(in the rows, 128 means zero)
name the system of each run:
trace 1, meza (8 x 20):
[[143 122 121 110 156 165  72  82 118 133  93 110  86 123 142 117 123  76
  158  81]
 [170  79 183 161 108 123 164 126 100  99 106 170  97 161 113 160 124 152
  127 146]
 [ 73 115 142 182 104 147  94 111 132 143 133  94 153 103 138  85 137 146
  177 164]
 [164 109 154  94 155 173 104  80 131 133  97 116  97 136 140 131 123  88
  151  64]
 [143  93 176 175 100 123 158 149  95 117 119 173  79 151 130 153 112 155
  147 170]
 [ 85 110 127 177 118 130  77  85 121 132 118  83 165 105 130  89 148 119
  170 146]
 [173 106 176  95 137 187 125 101 149 123 102 123  90 153 122 134 121 115
  141  66]
 [124 104 156 180 107 127 141 140  86 130 123 180  84 124 160 139 111 158
  157 188]]
trace 2, meza (8 x 20):
[[151 111 144 108 116 199 121 135 138  96  90 106  78 158  83 102 115 137
  121  93]
 [134 113 156 158 124 140 122 103  96 131 111 188 121  87 186 148 137 187
  131 170]
 [113  99 168 145 132 104 135  95 138 161 156  85 169 145 137 116 127  67
  189 114]
 [134 122 126 126 114 173  98 158 113 113  93 114  39 152  88 125 110 117
  134  99]
 [151 105 141 175 127 122 106  79 105  98  98 177 144 107 151 144 155 176
  116 170]
 [114 103 186 128 120 153 156 107 161 157 155  83 176 139 140  90 119 109
  181 118]
 [123 129 124 116 129 164  94 148  90 144 101 132  31 123 137 141 102 108
  150 100]
 [158  92 145 189 125  80 114  83 102  91 104 162 144 140 119 161 157 135
  124 157]]
trace 3, geg (8 x 20):
[[147 136 144  94 150 144 164  92 174 136 153 137 207 109 171 108 137 153
  113 130]
 [150 117 106  74 145 133 164 151  59 137  98 140  76 130 138 137  89  98
  111 112]
 [ 77 149  99 184 102  84  77 170 130 129 146 107 100 132  86 147 145 123
  140 143]
 [151 129 143 127 143 148 106  69 195 106 130 111 197 129 122 106 162 141
  119 107]
 [158 106 142  81 127 176 188 145  86 119  94 159 101 124 146 117  96 165
  100 133]
 [ 78 154  91 144 117  62 130 184 100 162 165 129 116 113 137 157 120 113
  133 156]
 [139 136 115 127 149 117  75  80 175 114 125  82 158 144  96 123 156  79
  134  78]
 [159 106 150 125 110 198 137 126 124  87  82 150  99 132 112 107 124 192
  101 136]]
trace 4, kaze (8 x 20):
[[160 134 122 145 159  56 118  98 149 127 157 156 138 158 138 168 136  59
  145 123]
 [132  77 147 149 116 174 129 103  84 105  79  99 107 144 108  72 105 114
  161 144]
 [105 140 159 131 110 153 117 141 127 154 131 159 127  75 169 165 150 213
  116 134]
 [151 142 117 114 164  69 158 118 140 150 172 158 148 147 166 150 113  62
  142 134]
 [121  89 129 135 120 153 105 117  72 123  78  84  80 141  99 105 111  88
  158 108]
 [125 119 177 166 104 141 103 117 143 126 123 158 131 100 139 172 167 212
  120 133]
 [152 141 123 117 159 107 174 112 149 145 171 166 157 137 186 107 100  88
  149 167]
 [103 107 105 103 128 142 118 138  48 146  86  90  82 110 124 120 105  94
  140 103]]
trace 5, pere (8 x 20):
[[ 81 175 123 145 122 113  84 152 188 168 184 107 129 118 138 138 140 115
  161 114]
 [174 120 100 114 167 161 127  67 118  98  95 158 141 125 165  73 112 107
  127 158]
 [120  81 188 152  88 134 132 144  84 134  96 111  90 135  95 173 136 158
  138 100]
 [ 92 179 110 126 145 104  97 135 173 176 185 124 146 103 169 140 137 105
  155 120]
 [187 104 121 125 156 162 133  72 126  84  91 153 121 156 134  80 109  98
  131 147]
 [ 86  99 166 153  85 139 109 158  81 148 103  99  89 108 103 163 140 170
  139 109]
 [121 168 118 121 161  92 110 103 172 165 177 145 169 106 182 147 142  99
  146 123]
 [180  99 143 128 138 184 138  97 138  85  94 138  96 171 112  79 102 107
  141 135]]
trace 6, kaze (8 x 20):
[[156 138 131  71 157 174 125  91 131 136 105 157 142  85 182 137 139 165
   97  98]
 [141 138 116 134 125  78 164 182 108 132 154 168  73 163 122 166 100  98
  129 149]
 [ 80 107 132 169 113 117  79 101 120 141 123  61 157 121 105 102 146  99
  171 121]
 [182 112 166  99 142 175 138  82 143 108  95 166 139 115 152 141 145 177
   95 107]
 [120 155 108 140 124 106 161 188 124 143 169 172  82 142 150 129  90 117
  144 182]
 [ 82 112 109 132 131  92  93 100  87 153 114  64 169 100 121 125 149  91
  145 104]
 [188 103 189 111 131 167 138 100 156 107 104 152 110 152 118 161 141 154
  112  81]
 [115 156 101 173 124 128 118 158 139 124 157 174  91 131 155 104 103 133
  155 203]]
trace 7, kipup (8 x 20):
[[117 114 108  84 124 162 143 130 118 117 102  58 154 134  84  70 116 111
  110 100]
 [127 165  93  77 148 116 112 123 147 135 129 124 171  89 131 159 162 157
   64  85]
 [139 152  79 123 140  77 157 147 163 106 165 119 171 167  95 102 121  87
  104 149]
 [ 96 132  75  89 131 147 107 135  97 130  96  59 132 112  96  85 122 103
  113  99]
 [143 144 108 103 136 102 113 113 155 104 118 122 179 116  96 163 175 159
   60  88]
 [131 152  96  99 136 120 172 147 179 118 167 102 180 157 108  74 110 104
  112 144]
 [104 147  57  77 150 120 105 130  83 142 103  89 133  94 128 114 126  93
  101 100]
 [139 138 107 125 121  84 121 139 154  92 125 111 161 149  59 162 165 140
   69  98]]
trace 8, pere (8 x 20):
[[119 108 140 124 132  85 192 116 112 152 159 119 205 126 156 110 117 108
  139 161]
 [154 131 112  82 137 148 120 137 148 106 106  90 105 163  70 127 127  97
  101  61]
 [109 161  88 163 115 116  99 166 115 116 130 178  91 102 139 144 135 180
  104 181]
 [133  93 160 129 126 101 191  99 126 133 145 112 218 135 137 107 132 127
  131 152]
 [140 145 116  68 131 165 126 159 146 127 117  96  90 146  89 134 119 116
  100  56]
 [121 158  80 165 129  88 112 157 106 117 138 188  96 116 147 148 124 145
  113 191]
 [127  89 158 143 115 112 171  98 134 116 134  87 214 145 103  93 140 126
  130 142]
 [131 157 111  61 134 171 117 157 144 136 115 111  96 115 113 145 130 146
   87  61]]
trace 9, geg (8 x 20):
[[128 133  86  98 140 182  75 106 101 111  69 110  97  96 124 103 133 139
  104  98]
 [131 124 144 155  96  89 152 164 128 105 132 155 139 135  92 179 154 192
   80 146]
 [114 155  96  87 143 132 163 138 169 144 169  95 187 131 137  71 110  99
  126 135]
 [136 127  85  91 148 142  88 113  68 121  68 128  90  94 129 146 134 128
   91  92]
 [116 130 138 167  89  90 141 181 153 102 148 124 129 160  61 155 147 165
  100 141]
 [118 157  94  93 149 157 132 107 174 132 147 107 194 106 154  64 126 130
  120 139]
 [151 110 113  83 139 124 138 127  56 121  72 140 101 107 125 168 129 139
   77  95]
 [ 94 152 111 156  93  93 136 201 159 123 169 109 116 158  73 133 126 137
  120 145]]
trace 10, kipup (8 x 20):
[[111 142 155  97 127 120 133 121 174 156 157  94 197 108 126 153 163 151
  109  77]
 [163 171  68  99 169 115 131 125 171 112 155 154 130 154 140 101 109  72
  115 138]
 [ 98 120  71 116 112 113 135 167  56 114  92  95 117 118  85 109 119 130
   90 139]
 [106 128 150 132 117 111  97 109 168 133 135  76 186 120  91 154 177 144
  114  77]
 [176 154 100  85 163 155 147 105 188 103 141 142 156 153 138  82 113 103
  109 127]
 [100 140  66  88 128 106 158 175  61 137 115 119 127 101 128 120 109 131
   85 143]
 [101 135 123 150 117  72  87 130 151 133 142  78 158 136  76 167 169 108
  124  88]
 [167 137 109 106 147 179 118  95 184  85 113 115 146 156 104  67 124 117
  114 120]]
trace 11, kep (8 x 20):
[[151 106 141 149 124 140  87 123  92 110  84 145  42 146 108 165 128 115
  137 102]
 [128 126 134 179 136 104  90  81 118 125 123 175 152  89 175 151 158 161
  133 170]
 [124 118 164 115 142 184 122  86 154 158 136 106 142 118 175  81 112 102
  186 118]
 [134 125 134 136 127 137 110 158  98 143 119 151  27 145 136 155  98  96
  163 118]
 [139 109 140 204 129  73  92  85 123 109 126 161 138 135 132 160 157 121
  147 162]
 [131 109 155 124 140 191  87  60 140 133 100 107 148  99 158  92 141 139
  157 108]
 [130 140 132 109 141 153 128 148  99 166 132 169  52 111 187 147  95 117
  156 128]
 [131 110 155 201 119  80 121 117 138 124 156 147 119 165 126 139 127  91
  183 169]]
trace 12, kep (8 x 20):
[[136 116 122 105 147 142 155 132  80 154 124 140  78 134 172 105  76  71
  169 141]
 [117  99 179 195  97  86 113 139 118 132 135 129  96 154 101 180 143 123
  165 128]
 [142 141 110 151 150 146  47  65 165 102 106 133 141 111 133 118 165 132
  128 117]
 [150 109 141  91 152 171 158  98  81 150 104 160 115  99 199 109  98 128
  141 140]
 [ 92 125 171 175  99 115 132 168 134 168 169 130  87 140 140 147 113 123
  189 148]
 [147 133 108 161 148 107  57  84 157 102 117 117 114 156 101 133 149  72
  148 107]
 [163  89 150 121 140 164 126  76  76 110  67 162 120 101 162 134 135 162
  114 129]
 [ 82 145 154 150 112 143 124 146 134 180 168 142 122  89 188 127 120 157
  173 159]]

runs to name:
trace 13 (2 x 20):
[[120 143 108 117 119 203 102 159 123 120 103 133  48 122 127  91  99 150
  135 133]
 [154  96 145 146 146  92 127  67  81 124 100 167 163 100 168 168 152 137
  119 141]]

meza
trace 14 (2 x 20):
[[120 113 139  89 110 102 189 172  74 146 120 128 137 112 121 172 125 162
   82 111]
 [119 154 145 143 131 115  92 135 199 151 175 106 110 160 114 147 134  79
  171  92]]

kaze
trace 15 (2 x 20):
[[172 113 150 119 145 123 139  69 167  97 120 136 202 134 122 133 164 148
   94 111]
 [130 153 107  67 139 142 194 173 142 150 165 124 133 139 145  95  84 108
  118 131]]

kipup
trace 16 (2 x 20):
[[138 101 184 143 119 134 163 108 108 141 128 177 151 100 182 153 136 188
  130 160]
 [ 87 123 146 146 127 111 114 124 137 174 166  83 135 134 144 114 117  65
  198 119]]

meza
trace 17 (2 x 20):
[[146 111 149 142 127  49 150 130  95 134 134 161 133 138 127 211 148 121
  110 120]
 [111 157 124 138 118 147 124 151 213 123 173  92 146 162  95  76 122 114
  149 133]]

pere
trace 18 (2 x 20):
[[143 145 167 127 131 131  86 115 197 139 149 121 121 141 115 180 161 128
  133  62]
 [173 128  90 159 150 128 122  97 134  76 113 175 117 155 131  86 113 109
  125 188]]

kaze
trace 19 (2 x 20):
[[ 92 134 150 140 100 192  74 146 143 143 115  97  77 111 116 120 135 163
  156 100]
 [155 157  83 123 173  83 107 109 119 132 138 185 108 123 176 156 121  80
  127 140]]

kep
trace 20 (2 x 20):
[[136 107 145 148 143 153 112  94 127 138 127 117  99 151 152  86  98  62
  201 135]
 [119 101 140 140 118 145 105 109  59 130  76 152 107  76 157 153 144 184
  116 137]]

kaze
trace 21 (2 x 20):
[[130 107 162 111 130 117 168  96 161 138 150  86 220 137 122 108 142 118
  130 108]
 [157 155 106  83 145 195 111 143 146 119 109 146  55 135 135 111 101 125
  118 101]]

kaze
trace 22 (2 x 20):
[[111  83 140 158  98  80 184 155  65 121 122 112 147 148  96 127 117 125
  128 167]
 [ 87 150 120 140 113 156  52 122 167 134 122  82 132  99 104 123 164 154
  130  92]]

meza
trace 23 (2 x 20):
[[ 89 130 118 144 121  77 113 158 113 160 154  85 106 148 107 142 118  58
  170 110]
 [141 138 135 157 136 169  48  82 184 104 112 125 115 131 117 117 155 133
  147 105]]

geg
trace 24 (2 x 20):
[[178  82 181 152 112 144 164 101 143  80 106 143 145 169  94 122 136 158
  116 139]
 [ 80 125 151 140 108 184 121 134 121 165 135 112 125  87 172  86 116 166
  171 156]]

meza
trace 25 (2 x 20):
[[126 115 117  66 132 148 151 114 107 128  98  78 183 106 110 110 139 141
   81  87]
 [130 164 155 118 122 125 134 173 168 157 171 174  92 122 155 190 132 164
  123 112]]

meza
trace 26 (2 x 20):
[[114 109 157 122 113 217 122 107 137 131 103  98 131 109 140  64 117 164
  153 131]
 [143 134 147 118 136 100 147 137 100 151 138 195 113 100 182 199 137 163
  108 135]]

geg
trace 27 (2 x 20):
[[127 148 114 129 164  76 121  96 127 162 160 162 160 100 197 152 133  94
  147 146]
 [150  75 152 112 132 129 154 111  62 133  88 110  95 152 120 129 100  74
  152 104]]

kaze
trace 28 (2 x 20):
[[121  90 126 178 119 129  88  84  67 103  72 135 125  99 131 122 146 154
  135 162]
 [134 108 201 118 118 139 192 130 138 163 158 151 157 118 173 149 123 168
  141 134]]

kaze
trace 29 (2 x 20):
[[103 171  98 112 130 161 146 164 156 146 168 147 128 107 171  77  99 153
  133 175]
 [123 110 121 122 130  81 162 149 107 141 146  89 124 173  98 123 100  45
  155 116]]

kep
trace 30 (2 x 20):
[[137 164  89  58 155 102 172 158 125 153 156 143 143 118 155 146 110 107
   89 111]
 [119 139  58 130 130 101  89 146  98 102 100  98  94 145  74 118 125  83
  107 118]]

geg
trace 31 (2 x 20):
[[160 126 177 123 149 177 122  78 176 143 143 155 133 126 188 114 123 125
  171 122]
 [126  96 157 130 126 165 121 125  79 150 102 121  57 133 147 120  93  92
  181 116]]

pere
trace 32 (2 x 20):
[[112 161 118 111 138 192 100 140 143 158 139 146  76  97 185 100 101 137
  160 136]
 [145 103 124 170 128  67 126 110  66 111 104 177 122 121 140 176 142 133
  115 164]]

kipup
